128 stands for zero in the data rows.
Some points:
[169 131 134 115 104 190 155 162 214 235 131 151  76  97 128 136 169 130
 180  70 163 123 191 150 164 155 111 127 159 122 135 156]
[103 155 147 164 127  83  81 140 107 140  62 133 183 176 172  81 149 197
 155 117 144  84 146  97 119 143 134 155 131 175 116 144]
[125 121  96 140 137 130 128  70 156 121 155 154 129 142 138 159 126 120
 141  99 112 101 105 157 115 198 153 118 171 110 127 133]
[118 122 139 129 219 132 142 106 182 109 144 138 140  73 135 112 136 129
 143 147 180 117 137 101 127 165 110 157 142 103 120 148]
[ 86 127 118 147  89 162 128 137 127 104 207 152 137 143 110 135 119 106
 139 115 129 135 176 122 127 101 129 156 145 125 144 108]
[150 188 108 126 171 128  79 126 105 132 206 148 120 102 148 100 109 128
 133 130 140 120 148 146 131 150  97 143 184 114 120 113]
[144 106 123 141 151 159 161 153 134 102 138 143 120 139 114 138 133 149
 133 129 123 107 141 108 119 175 162 123 123 117 143 111]
[128 134 116 140 107 148 195 144 161 140 162  85 153  96 125 104 131 146
 156 121 101 153 149 131  91 117 120 122 104 127 119 115]
[111 133 178  92  81 143 148 119 100 157 199 162 236 139  94 151 111 140
 133 115 156 160 117 116 110 167 141 138 108 135 120 131]
[150 141 141 138 143 107 143 119 153 104 133 128 104 121 128 135 123 118
 139 104 135 135 109 145  82 186 143 136 161 113 130 117]
[ 96 162 159 123 115 117 120 130 113 101 140 184  99 103 148 163 103 129
 108 117 126 136 137 181 122 210 111 149 100 122 126  82]
[156 122 118 108 102 205 167 129 143 104  95 117 142 171 109 158 110  86
  68 123 142 120 168 138 145 156 101 127 141 141 141 196]
[154 183 163 132  83 140 108 100  90 125 158 135 152 123 117 153 136 150
 102 139 148 145 127 132 135 165 104 100 105  94  86 132]
[119 121 141 125 142 172 106 110 115 119 136 123 113 158 136 145  80 134
 102 137 120 118 121 122 211 160  75 124 131 102 127 138]
[135 106 145 191 125  98 161 120  71 117 127  82 182 148 124 201 149  72
 125 111 130 140 190 109 181 147 119 147 142 121 145 151]
[151 162  96 170  84 153 123 120 161 143 109 146  88 170  99 117 110 109
 254 141 170 146 172 133 182  89 138 172  98 102 128 102]
[128 116 144 127 130 124 122 156 117 127 216 160 154 165 132 124 115 119
 126 113 123 112 149 144 128 181 203 122 132 127 113 127]
[ 90 119 134 136 136 146 138 137 175 145 162  89 130 103 121 125 118 145
  93 130 152 121 154 154 136 141 208 115 139 145 121 129]
[ 85 110 199 100 119 133 121 120 163 110 195 115 156 136 148 136 116 128
 116 114 138  97 205 106 141 147 134 160 115  84 130 114]
[141 140 122 130 179 218 135 186 137 225 106 131 119 139  90 168 121 151
 125  99 142 100 174 130 127 143 112 113 106 148 100 156]
[121 131 132 151 171 179 149  70 136  87 148 148 120 119 102 123 109 123
 145 112 180 137 110 141 104 155 159 147 129 109 120 124]
[150  95 116 141 105 157 112 159 137 130 198 138 156 117 174 101 112 121
 130 137 115 143 118 134 125 161 172 128 144 104 129 133]
[147 188 120 124 197 140 148 129  64 125 207 138 120 120 113 108 105 131
 151 120 159 117 153 132 136 170 125  98 156 209 123 113]
[138 177 145 116 156 104 101 142 106 129 167 160  94 152  88 130 163 133
 137  99  97 117 103 156 153 160 138 124  81 111 147 133]
[121 113 113 139 177 164 151 151 119 178 144 137 137 131 167 132 131 134
 131  95 194 159 148  91 161 201 163 145 123  77 137 121]
[143 126 134 111 155 163 148 116 101 121 212 121 140 134 169 117 146 118
 155 153 107 127 115 136 139 180 168 103 143 127 124 156]
[ 91 118 122 128 133 137 137 193 167 126 182 133 165 152  96 122  98 136
 133 117  94  99 144 111 126 147 200 156 165 131 121 144]
[ 91 108 156 115 122 132 131 120 132 114 197 122 133 104 147 155 119 147
 154 137 112  82 174 137 129  91 102 109 123 113 111 116]
[113 211 176 146 141  83 119 139 129 109 116 171 101 178 187 117 203 149
  98 134 147 142 169 132 132 136 131  94 183 177 122 101]
[107 126 146 146  82 171 208 137 136 146 134 115 110  90 120  64 101 154
 108 106 181 117 184 167 112 153 168  90 149 122 122 111]
[114 193 182  85 115 104 141 153 141  97 156 168 132 123 172 166  68 115
 143 155 138 122 113 120 141 139 109 119 147 211 161 157]
[122 187 165 152  77  92 127 128 140 123 156 154 137 116 120 132 110 108
 141 141 119 111  85 154 124 197  75 124 131 132 127 136]
[123 255 224 252 128 118 134 147 160 138 176 144 228  97 192 255 124 113
 115 109 170  74 116 139 118 172 132 122  94 119 223 128]
[127 114 104 110  92 148 123 183 159 116 105 117 128 132 152 131 142 121
 144  97 125 103 190 162 122 182 101  93 109 132 107 160]
[150 155 171  73 156 133 134 109 174 112 102  97 183 132 130 148 132 140
 197  92 112 147 199 213 175 109 146 129 130 112 124 108]
[102 136 105 131 150 159 155 108 140 135 151 146 121 135 127 158 125 133
 101 137  90 125 143 124 143 153 134 151 128 111 122 134]
[ 91 128 118  90 132 163 153 120 159 133 110 148 211 146 158 159 118 142
 243 132 112 170 197 174 137 127 110  89 133 136 119  48]
[115 134 122 124 180 171 114 112 123 129 189 124 134 109 153  87 142 116
 136 120 191  98 154 149 140 154 208 109 117 135 147 144]
[148 106 113 168 109 145 117 110 116  81 165  90 133 227 228 151 206 255
 175 128 231  93 119 213 122 145 102 255 143 255 103 147]
[143 118 100 107 135 144 124 124  91 120 124 181 177 114 152 172 106 152
 133 124 103  93 176 134 106  70 109 131 108  89 171  69]
[155 143 129 127 122 136 115  99 105 111 135  79 122 150 138 140 125 103
 167 127 100 114 207  79  86 147 119 130  88 112 133 144]
[118 170 191  95 156 141 151 105 112 130 184 149  78 159 124 160 138 121
 176 100  94 141 121 134  98 198 140 144 120 131 124 125]
[105 117  83 133 188 128 130 111 158 188 196 123 119 127 164 141 142 114
 114 120 194 185 116 141 108 117 122 102 161 156 133 139]
[140 115 137 115 114 124 155 129 143 112 167 107 136  98 110 146 134 124
 137 117 112 146 201 123 152 132 120 135  89 196 176  79]
[129 195 142  78 100 157  85  95 124 151 178 186 137 127  92 201 131 140
 133 133 133 150 147 109 108 197 155 147 168 139 147 128]
[149 142 105 113  92 147 159 149 150 127 153 130 151 103 152 127 154 115
 146 103 117 175 190 174 161  93 120 134 132 124 130  98]
[149 121 151 126 101 171 118 188 145  96 172 108 123 113 121 145  99 128
 138 159 108 129 137 124  97 122 171 149 156 133 114 119]
[104 129 141 124  94 116 103  88 102 165 140  67 115 109 122 184 123 148
  94 136 100 155 175 103 120 168 112 130 110 130 130 140]
[121 109 120 114 150 177 117 160 128 118 139 127 114 103 163 159 138 150
 121 158 127 167 120 131 153 183 199 121  81 134 135 109]
[108 142  91 124  72 160 115  94 170  99 181 141 159 134 120 126 176 100
 143 136 126 131 170 123 110 120 154 111  90 143 124 147]
[114 127 121 106 101 105 119 102 152 107 141 119 138 184 116 181 128 138
 134 143 169 103 110 112 154 106 122  55 138 132 133 138]
[140 101 130 146 178 150 118 114 155 234 138 103 115 204 140 113  94  79
 163 128 178  95 143 194  84 114  95 140 111 171 129 100]
[ 93 114 142 136 172 110 102 112 146 121 141 160 139 114 116  90 127 116
 132 126 143 161 120 123 154 174  92 154 116 178 131 119]
[119  93 173 131 214 188 107 122 147  99 103 139 130 171 119 111 173  91
 118 126 211 148 150 119 119 136  86 126 129 152 143  98]
[156  97 113 159 130 144 112  83 164 121 139 125  96 113 119 148 100 156
 116 143 108  95 165  97 152 167 197 110 112 157 122 111]
[180 138 146  98 103 137 164 103 168 255 109 132 112 191 153 116 115  85
 143 255 202  88 190 244 135 124 146 212 110 144 115 100]
[127 168  91 105 166 100 104 115 123 132 181 147 142  92 147  88 116 104
 126 124 122 116 148 138 137 159 109 155 121 179 176 144]
[123 112 199 124 111 100  88 140  82 136 151  65 155 114  96 154 115 119
 158 100 132 151 140 140 143  72 115 134 145 101 166 142]
[134  90 177 114 109 128 178 149 134 127 223 155 158 145 126 137 153 142
 125 140 129 104 188  89 137 129  99 118 116 126 134 109]
[195 126 135 127 199 151 130 103 156 105 154 145 142 107 113 113 167 136
 119 149 132 135 132 114 112 162 115 148 153 132 138 118]
[118 131 107 139 166 158 176 156 151 137 138 107 127 136 111 148 147 135
 118 121 106 134 118 127 124 150 165 142  82 125 127 139]
[156 152 134  69 138 136 174 100 185 143 125 101 183 139 151 132  98 127
 195  82  86 174 187 205 200 114 130 130 137 141 115 105]
[ 76 175 160 135 127 119 156 107 102 138  84 160 146 145 183  87 184 192
 135 126 129 121 144 101 131  93 143 216 160 186 124 206]
[129 173 109 126 169 170 134 157 156 102 142  94 126 132 132 148 145 138
 127 150 166 144 139 115 110 181 169 134 143  92 122 116]
[127 241 255 255 114 202 117  90 144 140 124 186 151 173 255 127 108 190
 108 113  59 137 131  95 124 105 126 129 146 201 189 165]
[165 137 126 130 115 181 105 129 172 139 127 119 127 111 115 114 124 133
 134  94 163 103 168 116 155 135 105 121  99 117  93 176]
[160 138 139 221 156 103 143 131 145  91 145 147 153 164 113 179 101 153
 219 176 111 233 255 207 172 134 123 132 114 121  50 184]
[152 140 160 163 137  80 121 145 114 128  92 164 127 142 165 118 159 118
 155 136 126 139  94 110 111 124 130 139 162 153 151  97]
[ 97 141 139 124 179 154 144 136 109 129 172 146  98 107 142 148 165 134
 170 168 101 103  99 143 123 167  92 113 136 118 115 147]
[162  88 179 133 114 147 108 148 121 142 222 165 139 149 126 129 139 117
 130 103 117 135 128 153 128 175 194 121 153 142 123 122]
[ 88 125 130 142 141 185 142 141 135 136 140  79  93 139 107 139 126 130
 121 143 153 143 135 118 170 155 161 118 128 137 145 123]
[150 140 119  83 156  58 144 143 119 107 116 174  88 165 230 152  67 154
 111  96 207 146 134 113  90  86 138 128 110 170 131 203]
[117 131 107 125 130 156 129 113 106 131 150 143 127 143 133 166 134 133
 125 143  91 129 109 141 136 164 144 133 151 102 122 139]
[114 147 113 140 145 133 111 152 125 137 217 132 157 148 162  98 121 111
 116 117 118 141 158 147 107 185 153 123 133 124  84 142]
[142 112 148 197 137 116 122 130 162 114 153 124 173 190  85 154  94 255
 237 198 130 207 255 255 125 161 113 114 120  82 255 255]
[136  84 159 192 138 116 121 120  82 116 102 147 166  57 125 214 150  94
 216 107 127 157 235 213 154 119 158 115 134 160 128 208]
[118 132 138 124 185 150  86 132 130 113 127 159 124 139 102 138 143 125
  86 134 122 134 126 159 102 121  95 137 130 140 128 126]
[131 107 124 141  99 126 112 127 109 126 120 111 160 101 154 176 123  82
 177 121 125 153 217  96 109 164 110 151 134 134 133 137]
Along one direction, these points spread out more than along any other. Take the direction at right angles to it along which they spread out most. Go by this last direction. For each point below, how far along it does it lie, from 0 to 99? 50 is the average, and the first point above lies past it. One standard deviation of the points above along it is 16.
[135 106 145 191 125  98 161 120  71 117 127  82 182 148 124 201 149  72
 125 111 130 140 190 109 181 147 119 147 142 121 145 151] 47
[143 118 100 107 135 144 124 124  91 120 124 181 177 114 152 172 106 152
 133 124 103  93 176 134 106  70 109 131 108  89 171  69] 52
[154 183 163 132  83 140 108 100  90 125 158 135 152 123 117 153 136 150
 102 139 148 145 127 132 135 165 104 100 105  94  86 132] 47
[121 109 120 114 150 177 117 160 128 118 139 127 114 103 163 159 138 150
 121 158 127 167 120 131 153 183 199 121  81 134 135 109] 63
[180 138 146  98 103 137 164 103 168 255 109 132 112 191 153 116 115  85
 143 255 202  88 190 244 135 124 146 212 110 144 115 100] 51
[118 131 107 139 166 158 176 156 151 137 138 107 127 136 111 148 147 135
 118 121 106 134 118 127 124 150 165 142  82 125 127 139] 63
[156 152 134  69 138 136 174 100 185 143 125 101 183 139 151 132  98 127
 195  82  86 174 187 205 200 114 130 130 137 141 115 105] 60
[119 121 141 125 142 172 106 110 115 119 136 123 113 158 136 145  80 134
 102 137 120 118 121 122 211 160  75 124 131 102 127 138] 53
[150 141 141 138 143 107 143 119 153 104 133 128 104 121 128 135 123 118
 139 104 135 135 109 145  82 186 143 136 161 113 130 117] 52
[ 93 114 142 136 172 110 102 112 146 121 141 160 139 114 116  90 127 116
 132 126 143 161 120 123 154 174  92 154 116 178 131 119] 46
[155 143 129 127 122 136 115  99 105 111 135  79 122 150 138 140 125 103
 167 127 100 114 207  79  86 147 119 130  88 112 133 144] 54
[127 168  91 105 166 100 104 115 123 132 181 147 142  92 147  88 116 104
 126 124 122 116 148 138 137 159 109 155 121 179 176 144] 46
[165 137 126 130 115 181 105 129 172 139 127 119 127 111 115 114 124 133
 134  94 163 103 168 116 155 135 105 121  99 117  93 176] 61
